Each path below is one point turned by a fixed rotation once a step. After each direction that follows a path, write how fast that rotation turns it, in degrees each step (0 if it stays still).
Each turn is a multiple of 5 degrees from 10 to 175, or 0.
Each row of a path follows its step; steps can be skipped.
Rotation 1:
step 0: [ -1   8  -7  -2   9  -8  11   9   7  28 -12 -25   2  -1  -4  18  14   4
   1   2 -11  -7   9  23 -15  34 -19  -2   9   4   8   6   5  30   4 -19
  -3   3   3 -11   5 -32]
step 1: [ 25   3  -8   0 -24 -12  14  -4   6   7  22  -2  -9 -14  -6  13   9 -13
  15 -18   6  28  -8 -11 -24  21  -2 -13  -2   6 -22  15   0  -6  -4  -4
  -5 -12 -10 -10 -22 -20]
step 2: [ 10  21  18 -12   3  -1   0   0  12  28  27  16 -34  17   2   2  -4 -22
  -7  19  10  -5 -18  -4   1   9  15   0   3  12 -27  -6  -3  11  12   6
  11   4  19  -9  -2   3]
step 4: [  2  19  10 -21  17   1  10 -19 -14  10  -3   4  17  26   6   3   0  12
  22   7  14   0  24  20  16   3 -11  23 -24  -2 -12   1   3   3  -6  -8
   6  -8 -16   4  -8 -26]
step 5: [-14  -8 -10  -5 -19  -7   4 -10 -16  -4   7  19  -1   8  -8  35  -7  -9
  -7  13  20  -8  13  -4  10   4 -12  -2  21  20  14  24   1   4   7 -19
   6  -9 -29   1 -16 -16]
step 7: [ 12 -12   6 -12   4  -1  14  34  -7   3   6   1   7   6 -10  -2   3  29
  -1  10  21  23 -20  -1   0 -11  22  -2  14  25   3 -15 -16  22  -8  11
  -4  15  -4 -15 -11 -11]
step 10: [  4   2   9 -13 -24   3 -13  -5 -15 -12  31  15   4  -9   5 -27  12   8
   1  14  -5 -10  -8 -21   5  24 -17  -9  -4  -3 -13  -7  -4  19  -2  -2
   0  -5 -25  30  -6  -3]
step 11: [ -4  12  -5  17  -8  -7   6  -3 -18 -18  12  -7 -19  15  14 -21  -6   6
 -15  -1  26  16   3 -13  25   5  11  21  17  -1  -5 -11   7  13  14  11
  16  26 -18   1  15   1]
step 13: [-25 -10  -8  -4 -10   0  20  15 -17  -1 -16  -2  12  22  13 -13  19   2
  -9  -2  -2  22   6  17 -21  31  11  -8   2   5  -4   0  17 -24   1  -5
 -13 -15  -5  -2  -1 -25]
step 15: [-15  -1  24  -1 -30 -10  -2  15  11   8  18  -3 -17  -2  19 -26   3  -7
   6   8  -4   6  -7   9  -4   3 -10 -10   8 -20  21  -6  -8  12   6   6
  30  20  22 -14   1 -12]
step 17: [  1   7  -3   4   0  -3 -25 -13   9  -5   2 -33 -17  29  19  20  -3  11
   0  10 -10 -11   3  19  -9  27   1  -3   5  -1 -20  14  10   7  -2  -5
   1   1 -21 -10 -10 -25]
Speeds:
[-3 -8 -4 -2  5 -3 -4  5  5  5 -4  3  7 -3 -7 -6 -6 -3 -1  3  0  0 -3 -3
  3 10 -3  0 -6 -2  5  5  3  1  6  1  1  5  8  3  2 -3]
115
[  1  -6   9   3   6  -2  -1  -6   3   6   0   0  -1   3   2   3  -3  -3
   0 -12   2   0  -1   2  -8  -3  -6  -4  -3   8  -6   4  -3   3   2  -3
   7   0   1  -1   3  -4]
20
[ 4  6  0  1  1  0 -3 -5  3 -7  1  0  0 12  3  2 -2 -5 -8  3  6 -4 -8 -5
  3  0  4 -1  0  7  3  6  8 -3  1 -7 -3  6  0 -1 -3  2]
120
[-10  -3   6   0  -5   0   3  -5  15  -4   6  -3   3  -3   4  -1   7   3
   2  -2  -1  -5   2  -2   1   0   4   7  -6   2  -3   2   1  -3   5   5
  -4   2  -1  -1  -4  -3]
160
